500 stands for zero in the data rows.
Each row of this table is followed by its label. One hidden rule gives the labels. It looks at one to three of the table's principal directions, none of them among the few with the most spread.
556 554 481 418 732 538 466 556 607 332 521 477 472 420 386 478 152 513 430 447 533 551 416 391 618 397 593 397 689 535 458 445 1
523 563 477 587 386 590 591 536 502 594 592 422 532 669 511 526 445 502 388 435 593 435 536 508 551 434 554 518 658 511 386 469 2
599 324 685 606 295 380 523 449 231 675 369 400 533 666 598 528 711 447 535 696 347 264 535 900 424 584 486 613 326 383 595 639 0
517 482 533 517 395 496 495 490 515 717 522 505 508 511 487 563 741 448 513 597 489 560 587 499 440 596 525 598 467 423 507 527 0
468 473 382 576 330 570 434 456 537 599 616 519 573 461 503 508 584 615 521 380 530 633 478 490 563 465 586 576 442 365 424 504 1
544 305 386 462 510 485 440 415 429 489 457 477 609 427 471 702 642 441 635 522 355 356 430 646 555 440 554 562 319 442 433 514 2
469 744 498 451 675 569 488 532 647 387 647 491 465 469 525 282 052 608 394 356 649 692 454 229 543 473 515 297 770 604 465 426 1
475 585 495 455 609 589 452 540 609 435 600 504 448 403 448 404 360 601 423 441 589 718 458 355 552 482 548 475 638 484 475 448 1
533 558 442 519 510 612 590 665 582 490 515 407 471 629 365 466 247 564 363 331 640 495 551 371 698 353 583 514 816 536 421 438 0
491 459 478 487 465 466 478 533 534 558 448 526 499 459 449 485 552 524 554 485 487 559 547 464 527 525 504 548 467 455 557 519 1
424 524 372 453 664 580 517 518 609 192 536 567 468 361 417 509 380 596 480 419 565 584 433 451 592 400 458 502 524 550 465 410 0
411 626 456 578 339 538 565 502 624 611 616 543 533 517 528 370 532 620 487 448 623 719 602 452 495 556 467 579 516 431 526 484 0
517 462 520 502 517 496 455 420 394 487 515 478 503 500 587 555 517 473 500 520 462 379 468 513 445 531 479 398 466 567 453 501 0
501 610 685 459 573 466 378 434 551 597 623 525 464 365 611 303 422 572 462 650 494 797 413 500 345 688 527 420 483 422 602 505 0
532 622 601 391 739 492 358 463 507 405 594 434 495 410 614 245 007 603 467 427 496 646 301 382 496 510 557 234 637 558 520 474 2
525 271 486 454 546 467 414 444 342 403 372 478 509 409 470 624 690 440 613 542 347 357 430 648 537 430 520 548 282 449 489 559 1
513 569 699 395 746 432 416 467 418 354 460 456 416 421 591 273 231 499 490 570 460 550 410 462 431 544 459 292 528 579 596 536 1
593 435 493 501 550 478 549 533 421 435 395 430 521 610 427 622 428 360 496 497 440 243 497 569 579 361 552 490 546 532 437 539 1
421 431 495 486 505 428 516 395 333 322 421 524 537 500 663 459 604 504 640 512 388 355 413 682 406 507 329 487 235 569 568 540 1
449 666 337 563 504 603 546 494 602 386 643 543 514 561 533 558 255 493 384 276 661 419 478 245 538 377 515 291 681 686 308 386 2
556 548 600 429 639 499 502 522 498 482 514 416 510 527 519 409 317 471 472 561 468 529 399 563 499 478 546 468 580 498 517 496 1
502 562 404 449 624 581 501 562 672 400 568 520 492 408 352 500 350 569 460 436 572 667 489 383 623 427 566 550 650 459 459 445 0
506 463 505 551 384 516 497 453 420 623 532 446 540 561 569 516 575 505 503 489 501 438 538 539 494 520 512 488 476 488 451 517 2
491 536 492 467 561 547 551 559 538 448 507 451 495 524 457 430 398 540 474 459 544 551 499 485 575 441 504 535 597 506 497 477 0
458 519 257 555 382 562 553 537 717 564 561 629 542 460 345 722 659 481 507 403 595 547 623 329 567 467 535 608 532 484 403 427 2
557 495 362 430 678 507 464 482 540 306 496 497 561 451 417 588 263 470 555 392 446 402 400 436 615 355 553 440 558 533 418 494 2
449 491 334 501 478 432 635 487 593 372 391 677 528 482 371 735 869 342 653 582 439 390 634 533 444 489 350 731 305 493 542 550 1
422 502 364 612 267 536 591 526 550 570 509 536 538 559 441 486 659 607 538 384 592 559 685 479 596 475 451 669 476 414 498 532 0
545 331 502 578 366 422 488 453 363 523 388 537 521 547 513 703 749 391 547 588 377 255 485 709 439 500 500 563 295 465 501 558 2
429 735 366 512 530 550 579 576 770 450 592 643 448 477 390 499 391 521 428 381 688 659 643 146 514 511 450 467 714 593 473 428 0
516 498 508 456 606 532 471 552 583 444 500 536 437 411 394 561 509 466 443 543 518 577 475 438 518 479 557 515 554 488 486 463 1
403 497 219 526 498 517 545 482 614 215 483 686 541 423 414 683 595 484 593 343 506 427 459 439 543 356 424 570 351 546 434 460 1
468 545 444 601 361 436 643 492 497 465 444 583 519 630 523 581 601 439 520 514 518 318 619 566 437 519 369 547 440 566 531 524 0
529 465 457 505 486 488 609 571 521 492 397 508 482 569 360 627 642 414 517 541 499 386 647 506 555 466 463 642 543 497 509 532 0
512 312 354 455 510 507 503 439 426 428 416 493 592 460 418 731 795 376 665 516 357 338 473 635 568 373 514 670 281 431 422 549 1
456 580 532 512 430 499 507 505 583 656 560 534 487 481 528 428 568 527 488 530 565 659 589 400 436 614 481 500 522 487 541 484 2
542 435 372 406 731 521 421 459 536 233 491 535 527 345 390 645 377 462 556 463 419 443 357 486 592 361 559 468 470 505 416 480 1
453 520 431 534 431 523 483 445 537 477 594 527 582 466 562 447 486 589 540 449 494 609 397 599 499 476 516 551 391 418 489 485 1
524 639 600 403 722 476 489 548 579 402 506 483 440 456 482 333 189 513 450 522 533 613 467 377 497 522 495 376 668 564 567 485 1
419 617 296 435 622 561 483 529 790 362 600 674 493 308 368 568 460 545 516 406 590 732 486 243 529 482 495 519 551 525 470 394 0
436 336 411 504 369 424 449 331 302 539 415 518 594 470 623 589 860 433 743 480 354 328 544 571 436 522 389 527 148 492 493 604 2
498 489 411 516 481 498 482 458 463 436 505 499 568 530 533 532 439 471 555 386 461 402 419 502 532 393 525 459 437 511 432 517 2
474 520 378 555 373 555 533 483 616 614 600 509 591 493 462 540 542 536 514 444 559 598 553 490 567 469 566 576 494 415 430 467 1
563 537 528 393 739 476 442 526 568 378 490 497 473 410 448 483 212 493 474 521 475 523 405 425 524 496 541 378 625 558 522 458 1
487 636 441 601 320 552 641 533 590 651 618 442 596 671 524 395 367 602 454 411 623 567 608 520 571 491 505 577 651 453 474 484 0
432 547 521 508 527 537 488 521 532 417 547 527 452 462 559 415 394 569 423 451 573 578 423 460 474 497 484 401 518 571 501 420 0
549 492 665 442 539 383 411 461 416 626 460 465 503 495 634 374 414 497 547 603 399 515 426 559 374 651 485 395 451 510 629 538 0
490 579 447 536 398 536 515 503 592 701 588 503 530 542 507 531 509 476 464 441 590 547 599 320 493 540 544 444 602 531 429 459 2
580 402 554 390 750 460 382 442 397 314 430 438 496 380 481 513 308 444 546 542 374 404 355 556 551 417 567 368 460 513 482 532 1
428 591 699 505 491 464 506 501 489 575 525 502 412 486 650 285 457 558 421 608 574 642 528 497 351 672 413 373 502 574 622 458 1
472 660 460 477 567 629 460 539 646 519 702 448 504 465 527 318 129 701 374 332 662 748 438 291 590 497 573 371 776 539 433 380 2
538 384 376 412 677 565 397 493 531 321 506 488 519 337 376 612 387 546 528 429 449 510 374 480 650 378 600 495 515 469 412 453 0
513 562 773 463 534 448 388 449 422 696 543 438 419 446 647 268 467 525 451 650 501 681 515 452 348 704 504 350 520 486 606 543 2
494 748 407 549 525 574 582 555 731 486 656 558 494 552 444 501 213 508 352 388 688 580 562 243 529 469 537 387 790 597 402 403 2
532 498 577 490 488 451 562 511 414 557 454 410 541 632 598 432 392 482 510 529 461 376 472 621 472 524 463 462 521 559 546 501 1
567 423 705 449 603 508 426 514 358 529 474 364 437 497 560 403 397 514 416 602 455 493 398 618 491 525 566 416 553 498 525 500 0
520 504 261 507 464 563 520 619 724 521 504 600 493 449 222 677 547 559 500 358 586 591 652 255 673 449 556 672 679 433 452 474 2
464 496 563 469 536 450 515 473 393 421 426 490 480 524 581 412 540 481 563 521 450 441 488 546 440 514 395 480 406 549 566 550 1
517 478 514 480 566 511 583 553 443 409 419 447 470 589 474 545 460 433 467 499 503 331 517 525 536 429 462 484 567 600 479 484 0
588 418 755 521 455 358 454 424 334 652 424 481 471 524 626 501 655 423 503 800 358 411 488 775 297 711 467 496 350 447 644 583 2
435 553 352 602 371 606 583 588 677 479 558 582 474 493 326 564 598 553 420 394 659 634 633 389 625 396 548 647 579 421 424 463 0
452 579 713 517 546 482 544 532 371 397 451 475 354 580 627 317 458 504 387 563 553 465 503 518 381 555 374 389 539 626 583 513 1
483 370 421 434 637 508 380 367 399 279 520 474 577 342 583 513 370 573 602 445 390 443 293 626 550 418 513 391 326 513 445 471 0
535 452 599 402 671 530 409 477 423 475 519 422 441 418 550 476 413 530 453 564 473 509 421 473 476 565 509 378 576 574 490 453 0
565 452 674 407 620 523 358 473 455 644 566 395 462 389 556 410 435 563 447 637 459 661 413 526 459 632 589 425 566 452 530 472 2
559 321 577 505 399 509 395 468 310 696 459 413 481 518 536 578 767 481 519 552 412 421 505 560 478 555 555 547 428 433 473 564 0
468 512 826 391 650 523 341 528 461 560 574 414 345 307 620 098 350 799 387 664 533 944 394 564 419 759 484 442 579 425 717 456 1
472 535 286 598 337 534 539 512 630 522 549 590 575 532 409 622 537 493 522 332 564 490 560 393 586 388 558 565 494 450 398 495 1
567 567 595 441 645 564 403 481 471 504 632 377 511 497 591 365 172 574 407 469 503 583 312 485 516 483 609 350 670 512 439 459 2
498 515 494 505 452 515 519 491 552 618 560 466 558 506 522 474 473 532 503 521 521 574 514 538 511 538 534 517 513 464 498 465 1
514 611 743 480 548 419 558 547 440 577 453 431 431 619 634 288 315 469 419 614 523 486 510 535 374 621 429 356 598 612 630 497 1
393 763 383 572 437 608 653 654 825 483 627 615 441 534 367 415 360 595 344 359 776 760 653 223 570 469 485 547 764 538 480 386 0
517 520 491 513 496 518 541 501 514 501 516 485 519 537 471 528 522 466 491 521 506 485 522 530 517 467 515 551 520 474 471 513 0
Which label does each new row get?
490 361 332 469 579 531 476 463 450 250 444 525 548 428 429 661 559 479 594 413 412 355 387 585 603 324 506 563 358 494 413 499: 1
397 636 424 584 294 566 552 513 687 681 654 554 542 476 474 344 590 671 501 434 652 851 660 405 537 571 496 657 530 347 530 497: 0
482 481 384 433 636 556 512 456 513 314 531 477 556 431 461 533 434 530 568 448 475 491 441 522 593 396 483 533 480 505 436 482: 0
460 638 450 546 438 517 579 520 647 560 601 522 554 546 536 419 303 567 452 441 611 595 533 450 509 524 499 445 603 535 500 421: 1
483 639 569 587 348 534 626 550 560 677 593 424 522 648 548 309 378 624 408 498 636 632 633 537 524 573 480 552 668 457 545 487: 0
376 541 518 524 423 463 533 546 513 451 432 614 408 492 539 403 659 540 517 466 553 576 561 418 408 567 354 524 408 560 614 504: 1
538 545 566 547 414 492 554 512 480 630 541 403 551 619 560 374 332 587 461 507 532 513 539 601 530 547 511 502 606 464 535 509: 0
488 362 219 589 278 482 579 483 511 521 409 591 613 560 366 798 844 417 661 396 442 288 637 536 595 388 476 727 325 427 423 562: 2
521 472 436 570 376 527 558 528 499 574 482 495 513 584 418 612 634 452 486 469 529 416 612 487 560 444 530 598 528 459 435 534: 1
509 408 513 513 441 496 480 437 421 542 504 445 574 489 538 498 597 499 567 545 422 497 447 689 518 465 546 576 349 389 489 543: 0
539 531 359 570 427 480 585 580 632 501 451 584 509 572 349 681 449 431 467 425 559 366 620 389 574 440 526 521 617 540 456 476: 2
404 258 527 461 470 341 417 354 188 348 260 555 484 409 658 504 864 460 759 543 290 275 488 657 373 560 278 480 036 558 634 629: 0
504 642 519 539 430 576 617 574 613 670 609 431 515 624 486 434 400 526 385 490 642 594 611 427 535 523 533 522 726 512 461 442: 1
539 263 605 451 546 413 387 365 256 479 362 479 495 404 558 653 849 318 631 697 282 306 433 711 391 517 497 503 164 457 506 603: 2
474 467 771 482 495 346 386 375 313 566 445 554 419 428 748 379 699 467 543 748 371 514 425 654 187 767 366 387 239 531 687 566: 0
475 404 455 444 578 457 457 437 444 372 435 541 518 403 521 566 579 478 609 523 403 428 431 565 474 499 442 490 332 530 526 503: 1
516 556 662 523 487 485 425 484 482 642 565 492 425 485 607 424 429 515 379 581 549 568 495 432 378 648 525 326 579 555 524 462: 2
584 378 506 513 459 536 503 531 416 608 454 380 520 571 427 600 545 452 478 504 474 373 549 556 611 428 601 549 563 452 424 524: 1
498 415 385 421 634 479 446 537 594 332 412 618 471 346 349 667 571 439 562 492 437 492 435 439 536 437 519 544 418 506 507 470: 2
550 449 856 484 540 337 397 410 325 569 428 506 417 437 680 377 617 442 489 852 346 528 398 791 225 739 453 435 281 441 706 584: 1
510 579 585 609 326 480 583 551 486 675 477 518 440 664 506 529 648 382 406 539 578 420 661 425 419 542 489 503 568 527 492 542: 0
388 295 512 410 557 358 329 292 228 323 329 617 472 298 683 553 927 399 776 558 269 347 413 539 294 579 301 412 000 576 584 612: 0
471 533 410 621 231 527 579 531 556 763 527 536 518 629 472 622 728 430 470 427 612 443 721 335 495 525 510 538 547 518 418 496: 2
504 448 244 426 546 593 421 500 698 551 587 552 581 326 317 694 571 512 579 383 513 642 507 289 645 429 629 584 535 422 369 435: 2
596 357 407 453 587 478 482 491 452 429 408 457 560 496 402 699 450 407 565 489 392 274 459 563 606 393 567 501 490 511 430 509: 2
507 338 415 486 541 525 512 492 358 290 397 457 524 519 463 608 566 480 563 435 409 290 411 653 602 331 486 573 390 505 442 526: 1
484 541 375 586 346 594 603 519 468 578 573 407 579 707 552 524 410 530 453 293 600 348 551 433 601 387 510 468 644 584 350 459: 2
384 404 332 460 511 448 532 486 435 287 320 609 480 455 465 598 737 430 683 374 449 323 578 384 517 419 322 525 290 620 521 540: 1
454 612 577 480 539 493 459 461 597 535 602 567 460 379 552 372 491 588 473 597 550 750 516 449 391 663 454 476 502 471 586 475: 1
533 301 580 503 418 498 409 498 354 635 419 470 450 468 484 617 845 437 512 595 409 448 496 590 465 533 557 587 361 419 496 549: 0
439 496 425 428 620 484 452 501 592 328 485 604 472 336 461 478 456 591 557 473 493 617 447 438 501 534 431 499 447 526 573 456: 1
429 548 430 548 373 484 641 530 600 528 477 594 525 547 448 549 758 450 557 550 529 544 623 553 458 516 410 704 395 450 553 518: 0
520 574 512 512 461 574 544 511 520 628 613 373 574 599 544 387 332 562 451 444 563 573 493 514 572 464 571 497 642 466 439 475: 0
450 395 508 548 348 483 468 530 457 562 428 556 451 464 472 493 780 562 535 504 484 573 555 548 488 544 470 644 358 400 577 548: 1
522 259 404 471 489 470 333 317 256 478 449 461 588 420 612 681 659 440 670 433 320 235 394 549 499 453 517 381 244 535 384 550: 2
534 379 690 484 432 471 308 392 275 733 533 381 496 453 701 359 565 599 521 571 408 559 423 583 406 669 540 392 406 439 546 553: 0
A new table starts here. Each row of this table is followed by its label. One hidden rule gives the labels. It looks at one to three of the table's principal directions, none of them among the few with the most spread.
407 470 564 417 396 493 615 570 440 472 504 416 514 501 553 379 502 491 430 468 587 472 414 558 486 541 579 572 473 625 399 569 Z241
477 517 625 282 498 432 613 512 389 446 517 430 568 608 486 450 504 506 423 562 555 573 423 676 582 608 570 652 572 625 361 538 Z241
510 629 601 364 378 464 425 514 580 329 267 653 691 500 533 466 441 547 479 352 707 397 611 542 633 477 524 423 460 436 310 711 Z150
510 451 549 448 533 568 482 523 571 346 501 422 445 466 540 498 545 401 621 535 463 447 507 387 449 448 479 366 506 439 502 537 Z241
527 560 615 312 562 468 458 471 466 406 381 532 610 571 473 531 475 507 531 499 632 512 611 590 638 548 423 477 592 463 380 581 Z890
475 489 597 346 563 493 513 524 412 434 469 411 477 522 481 465 496 418 574 517 558 473 563 552 581 509 437 475 569 521 435 539 Z890
420 380 565 453 629 604 483 671 403 320 545 418 334 493 494 521 491 373 630 486 470 479 601 420 475 393 437 476 489 477 552 492 Z890
483 455 544 423 670 511 473 587 335 454 558 432 367 524 403 535 468 395 592 503 460 493 613 549 586 446 434 531 553 506 536 444 Z617
483 457 561 387 557 509 550 508 420 499 561 341 441 504 478 451 528 411 545 534 511 461 471 542 522 531 490 480 580 558 461 494 Z241
285 354 659 338 582 624 693 777 297 232 453 369 519 518 539 467 456 524 403 431 820 491 603 537 464 599 581 573 487 595 245 555 Z983
424 535 635 388 463 573 387 699 532 169 261 737 662 563 526 559 425 570 500 361 658 506 728 460 540 452 525 503 366 364 360 658 Z41
509 506 449 525 622 471 451 463 436 627 528 561 494 568 383 576 475 520 533 603 361 664 586 561 526 532 454 637 557 457 584 407 Z617
638 602 417 523 500 337 485 278 510 818 527 501 523 494 405 511 452 480 457 503 471 463 449 670 699 541 426 521 637 544 557 468 Z150
382 393 564 494 454 537 676 677 413 353 522 459 485 532 570 473 482 541 377 512 558 568 438 505 414 556 621 652 394 602 426 484 Z41
412 270 510 552 624 611 697 646 410 404 653 193 254 408 541 475 556 333 578 619 438 441 460 353 331 516 522 412 463 552 537 343 Z890
548 554 451 578 465 502 389 424 561 474 529 522 417 471 553 460 600 484 648 581 312 513 463 353 383 389 448 389 437 444 632 457 Z617
476 413 485 519 542 528 629 496 510 398 665 356 364 521 586 477 634 461 568 753 276 646 335 385 277 508 551 534 471 554 587 372 Z150
431 387 532 465 614 534 643 578 341 409 679 326 340 548 529 481 578 467 522 673 390 630 396 487 368 523 529 612 512 617 542 366 Z617
527 523 505 458 468 465 547 423 499 472 627 398 431 536 563 424 639 481 557 680 312 575 319 462 369 505 545 506 489 571 554 422 Z150
484 523 547 480 406 497 526 519 495 414 449 491 532 478 577 430 522 538 472 457 593 446 460 474 478 499 528 453 444 540 427 553 Z617
468 426 549 469 601 515 564 609 325 413 594 392 365 520 463 495 507 448 523 550 442 534 501 515 488 490 525 575 487 564 513 409 Z617
439 455 546 470 468 577 566 554 529 253 566 445 461 533 647 453 635 537 546 646 415 610 373 351 262 481 570 493 419 528 495 486 Z617
627 641 468 533 442 406 384 338 556 545 472 580 516 503 522 483 557 535 565 544 401 491 461 476 527 446 437 409 484 463 571 476 Z617
441 378 563 480 680 621 488 681 433 285 444 512 453 485 441 620 399 456 545 428 614 518 705 457 555 449 465 516 531 408 455 553 Z150
279 176 515 572 771 751 556 882 345 317 552 363 236 400 409 598 354 303 617 383 565 468 778 372 464 371 447 541 503 431 555 502 Z150
349 408 475 592 486 636 419 679 578 448 308 631 524 390 507 534 336 464 534 241 723 383 767 408 551 376 405 434 455 374 483 690 Z241
407 446 571 474 537 615 395 723 465 288 378 610 496 480 465 544 390 467 547 305 622 439 720 449 561 383 489 499 437 401 451 637 Z617
436 443 632 337 626 570 521 645 401 265 462 490 528 582 472 559 482 496 517 523 578 575 615 525 516 538 518 562 522 473 388 526 Z41
597 590 403 577 401 455 409 313 664 694 532 539 546 485 513 478 576 513 531 549 353 481 392 459 444 503 486 408 507 456 601 471 Z41
521 390 411 619 561 512 538 544 468 687 662 338 293 410 398 502 480 317 540 488 325 367 469 479 502 468 525 461 483 519 643 350 Z890
501 506 477 533 406 515 499 489 592 486 533 525 517 505 552 471 547 519 484 521 413 521 395 448 406 487 570 510 442 504 532 514 Z890
434 402 512 497 587 546 516 634 370 500 599 426 364 515 432 506 479 414 534 497 408 516 532 515 490 465 512 593 485 536 567 429 Z41
425 457 525 469 433 515 596 581 480 471 558 502 531 560 545 478 505 552 379 497 512 564 390 550 438 551 607 647 456 594 468 506 Z41
571 525 487 492 616 514 404 392 411 576 589 333 356 441 488 464 598 418 665 520 488 369 507 438 500 444 337 269 598 497 578 407 Z983
526 594 547 460 511 492 349 503 571 399 251 734 674 528 465 591 406 568 529 408 634 511 746 505 634 479 414 452 485 332 421 618 Z41
406 426 573 402 679 580 496 642 360 312 520 449 410 564 473 538 538 450 630 615 440 604 645 442 417 486 452 523 485 459 501 415 Z41
528 657 432 551 395 435 366 334 601 659 328 670 662 474 514 463 487 612 516 446 587 494 588 506 549 496 398 423 517 425 482 593 Z617
494 433 518 490 681 587 503 549 406 441 536 392 448 472 458 570 516 488 538 501 605 454 599 453 478 537 451 390 565 460 459 418 Z983
485 509 505 450 496 452 570 470 468 537 527 478 523 540 479 472 501 512 465 582 456 597 449 580 509 553 551 624 540 559 468 502 Z150
323 370 618 462 473 632 638 735 490 214 312 558 650 503 577 527 401 609 372 419 798 579 631 458 447 591 594 600 427 475 268 656 Z150
463 362 436 654 464 561 588 591 442 566 708 301 250 394 548 423 545 387 502 456 397 366 331 399 378 420 545 454 423 614 641 391 Z302
526 498 389 663 308 459 545 444 759 534 502 585 486 442 608 478 514 465 492 560 299 507 358 381 387 429 572 491 358 469 634 515 Z241
585 670 455 551 249 402 407 307 757 595 315 725 726 493 609 470 494 623 436 433 564 468 443 494 541 500 467 418 451 437 487 646 Z890
479 526 510 445 407 420 612 466 473 605 540 516 595 585 510 463 491 581 333 530 518 594 355 657 525 610 594 698 518 633 447 508 Z41
455 475 519 522 481 588 447 603 516 402 479 587 545 518 522 539 484 567 453 397 571 502 530 455 451 476 535 517 448 465 482 548 Z302
515 450 386 661 420 556 527 493 636 542 658 439 397 431 577 479 597 469 500 534 326 440 318 345 292 449 593 413 401 508 632 405 Z41
473 371 418 645 552 629 531 645 540 381 689 356 261 385 529 504 582 369 588 514 317 373 435 278 280 380 607 354 365 472 624 360 Z150
518 506 468 587 381 572 451 549 628 341 573 522 435 446 615 463 592 499 525 451 403 408 365 323 329 374 601 379 356 481 567 514 Z617
501 429 444 611 449 566 531 628 505 403 739 422 306 466 531 471 585 439 485 495 261 446 294 385 314 389 694 523 350 566 630 392 Z617
509 524 520 488 470 517 458 540 452 428 600 523 461 559 532 487 566 543 480 492 420 525 393 490 428 456 555 546 443 550 550 459 Z302
436 465 467 541 519 549 528 521 444 580 533 458 500 478 505 482 501 550 451 453 602 491 501 504 454 533 489 509 531 543 481 486 Z983
557 541 454 544 410 413 485 410 496 697 581 492 460 513 477 444 509 478 474 503 364 496 367 574 544 487 507 573 506 576 604 467 Z890
412 451 470 572 487 546 543 578 509 413 512 529 451 500 585 497 534 528 516 558 454 569 504 396 350 464 500 519 395 499 553 448 Z302
541 562 364 663 332 424 480 348 719 705 443 607 549 440 574 475 501 512 493 517 407 471 439 438 460 475 456 430 430 457 619 501 Z890
577 480 373 702 495 497 397 405 494 771 623 415 310 391 474 470 519 410 590 433 374 357 441 425 502 391 371 364 515 505 729 399 Z302
535 511 442 587 421 475 480 403 471 705 608 425 429 460 528 421 537 507 477 443 481 435 345 516 495 474 452 479 542 599 599 482 Z983
467 353 503 528 592 515 665 563 323 600 696 283 337 502 473 494 502 441 428 543 479 510 375 565 486 566 519 606 555 655 553 360 Z41
410 295 512 531 578 554 697 638 351 517 714 298 317 527 490 495 501 427 438 595 387 604 359 527 409 550 578 701 510 649 573 378 Z890
491 428 438 585 490 480 604 510 450 587 692 367 322 476 520 450 548 427 494 580 323 508 330 484 411 468 548 564 465 617 632 378 Z150
474 528 499 498 417 493 516 505 560 467 450 563 569 503 546 476 499 545 458 483 534 510 482 494 472 504 543 517 454 502 460 553 Z150
434 429 473 555 412 523 636 540 515 550 559 424 496 467 557 443 503 522 389 486 540 495 371 501 416 553 598 566 470 596 471 508 Z150
429 513 540 487 449 586 462 578 528 362 414 594 610 520 589 509 519 622 447 407 675 487 547 434 414 511 507 447 429 466 415 560 Z302
464 548 494 508 373 506 518 504 598 454 425 632 657 524 570 494 484 632 373 436 612 541 455 515 463 530 586 563 455 508 415 607 Z617
466 469 463 553 440 522 539 535 477 533 634 441 415 493 537 440 554 498 468 502 407 499 354 473 391 469 575 551 448 589 567 454 Z983
411 381 531 496 519 615 543 638 427 390 666 400 380 536 549 472 571 483 503 526 408 562 375 432 334 466 571 586 463 577 562 462 Z302
Here are more rows. What is the label of each one?
473 485 553 450 537 488 548 556 364 367 598 453 408 576 526 466 567 515 524 625 374 635 421 503 422 482 543 626 463 583 529 428 Z617
498 545 577 397 604 546 352 507 427 368 463 572 506 584 536 557 537 544 598 473 582 529 605 476 524 429 321 430 549 452 530 516 Z302
589 475 441 579 448 492 450 451 584 618 642 433 378 465 469 482 544 378 558 515 252 429 356 451 471 434 539 459 477 498 664 441 Z890
560 386 323 683 659 565 476 437 546 795 677 288 281 325 365 546 491 295 617 474 375 309 525 415 494 451 437 307 611 437 671 364 Z150
529 499 540 448 581 550 453 475 415 460 585 395 437 514 524 495 587 502 556 507 538 457 460 465 460 492 429 391 562 525 514 447 Z302
387 409 540 526 499 576 575 661 513 330 361 524 529 443 537 513 424 500 486 450 645 490 649 420 468 506 528 488 416 443 394 569 Z150
622 704 529 410 436 349 422 300 526 654 287 674 778 534 438 527 389 652 361 354 793 457 579 728 802 599 429 506 645 489 327 662 Z617
496 500 537 416 613 493 522 481 379 529 553 452 522 590 447 532 538 545 487 604 491 612 509 574 491 604 487 577 572 530 468 407 Z302
480 380 411 656 496 541 589 530 463 613 700 288 255 388 544 432 561 378 538 514 377 378 354 394 372 438 502 413 451 591 655 359 Z41
623 684 437 499 431 365 388 260 517 789 491 582 620 544 449 473 533 598 456 496 486 498 434 631 601 559 439 492 586 523 527 475 Z983
468 404 601 376 729 572 511 662 255 337 662 393 363 608 395 570 522 454 541 574 408 614 531 552 491 507 538 645 550 544 510 383 Z983
470 549 682 273 798 540 325 644 258 254 294 713 653 691 320 698 385 610 551 482 669 701 921 633 701 553 376 642 588 342 349 523 Z302
576 512 406 585 470 466 525 349 545 718 656 384 440 477 520 465 605 489 490 586 372 465 312 478 409 547 499 426 530 558 608 365 Z41
416 425 533 502 536 541 540 602 445 441 440 500 488 499 490 506 448 485 516 508 536 556 604 484 495 510 484 563 475 483 472 517 Z241
381 422 611 334 719 635 510 629 375 222 513 428 475 600 526 554 598 510 632 668 520 652 639 408 338 545 442 478 526 446 433 422 Z302
477 534 502 511 369 473 540 494 616 498 338 576 622 436 569 472 427 529 421 374 703 385 546 511 569 511 497 425 459 484 396 630 Z241
516 581 514 469 371 320 609 455 403 587 550 570 534 623 505 433 496 584 356 610 357 674 325 683 547 563 604 798 436 668 518 445 Z150
405 241 462 628 687 679 537 713 529 409 523 410 300 378 442 622 370 305 610 429 495 447 688 353 492 387 437 461 520 385 600 516 Z241
543 547 487 461 531 453 499 379 498 648 476 507 601 522 447 525 468 556 441 493 601 530 502 617 603 588 459 535 639 515 445 536 Z617
557 543 518 486 498 498 394 482 554 476 419 572 542 489 459 532 470 477 550 444 499 448 584 486 575 465 474 430 500 408 494 551 Z241
419 272 500 594 690 657 537 722 307 437 722 322 220 480 433 554 501 389 560 506 365 529 503 410 391 433 512 580 486 537 646 349 Z302
669 576 296 725 350 425 406 245 749 862 565 445 418 312 513 439 538 380 566 423 365 225 355 407 519 406 435 211 508 457 690 472 Z241
621 605 458 488 485 377 428 312 553 664 518 519 491 529 465 492 542 452 582 611 319 516 453 546 566 491 420 464 545 481 607 438 Z890
522 547 597 327 545 444 583 431 322 508 619 410 558 653 530 480 593 622 381 593 582 612 330 665 506 647 507 622 607 672 418 423 Z302
550 554 532 413 609 482 458 449 425 526 468 493 567 517 414 546 470 535 483 456 639 476 585 600 628 553 462 475 626 486 402 522 Z617
579 578 418 545 500 467 465 334 533 703 568 483 561 507 479 506 573 581 456 540 485 499 411 525 461 585 496 444 568 509 520 415 Z983
443 511 565 403 614 530 496 581 408 363 416 569 580 569 477 570 473 575 482 503 638 571 658 538 524 549 473 536 512 460 392 495 Z983
522 595 584 436 461 538 390 559 562 361 229 730 790 507 475 600 371 665 354 229 895 390 709 562 672 557 524 426 495 375 257 693 Z983
